[132  88 114  81 159 125  67 124 169  74  78 154 117  80  98 170 116 131
  80 117 111  70 133 105 134 146 159 160 139 148 138 135 116 157 128 163
 106 102 149] : sesa
[116 156 160 169 141 104  57  89 141  97  91 171 108  73  73 164 120 137
  85 118 133  67 124 103 147 117 138 147 147 162 122 122 111 151 132 131
  96  95 146] : Kifa
[177 136 137  70 124 106 170  79 130 203 162 153 159 123 107  79 149 105
 159 103 187 144 149 123 132 113 134 118  97 127 130 108 132  88 114  82
 139 137 113] : Sez
at: [132  88 114  82]	Sez, 32
chg Sez: [177 136 137  70 124 106 170  79 130 203 162 153 159 123 107  79 149 105
 158 103 187 144 149 123 132 113 134 118  97 127 130 108 132  88 114  82
 139 137 113]	18, [159]
shift +1: [ 79 130 203 162]	[ 80 131 204 163]
shift -1: [159 125  67 124]	[158 124  66 123]
chg sesa: [132  88 114  81 159 125  67 124 169  74  78 154 117  80  98 170 116 131
  80 117 111  70 133 105 134 146 159 160 139 148 138 135 116 157 128 163
 105 102 149]	36, [106]
shift -1: [135]	[134]

[104 125 159 125 159  63]  visug
[154 131 118 139 125 140]  Sifa
[148 155  98 131 101 122]  Lupaf
[119 114 139 113 116 111]  kivof
[ 98 155 148 114 145  50]  fotu
[109 159 145 140 106  82]  kizib
[156 109 129 135 121 123]  Popud
[119 114 139 136 121  70]  Zuf
[148 155  98 112 123 156]  Nepul
[125 120 104 126 159 125]  ler
[137 116 140 128 110 125]  dubu
shift -1: [114]	[113]
at: [137 116 140]	dubu, 0
at: [104 126 159 125]	ler, 2
which: [148 155  98 112 123 156]	Nepul
chg ler: [124 120 104 126 159 125]	0, [125]

[164 143 129 118 183  97 117  96] -> Piru
[102 105 139 123 153 125 131 167] -> fina
[ 62 118 132 132 137 121 120 195] -> Falu
[124 132 114 107 151 177 128  87] -> zer
[147 112 121 126 114 136 154 133] -> Sorug
[140 168 132 153  92 104 123 127] -> Noz
[121 123  71 101 178 144  85  86] -> tib
[105 100 120 159 122 119 124 156] -> sile
[179 120 113 102 109 118 144 150] -> rotun
[126 147  89 114 152 121 134 120] -> redog
[117 146  96 168  64 172  55 143] -> lov
shift -1: [121]	[120]
shift +1: [122 119 124]	[123 120 125]

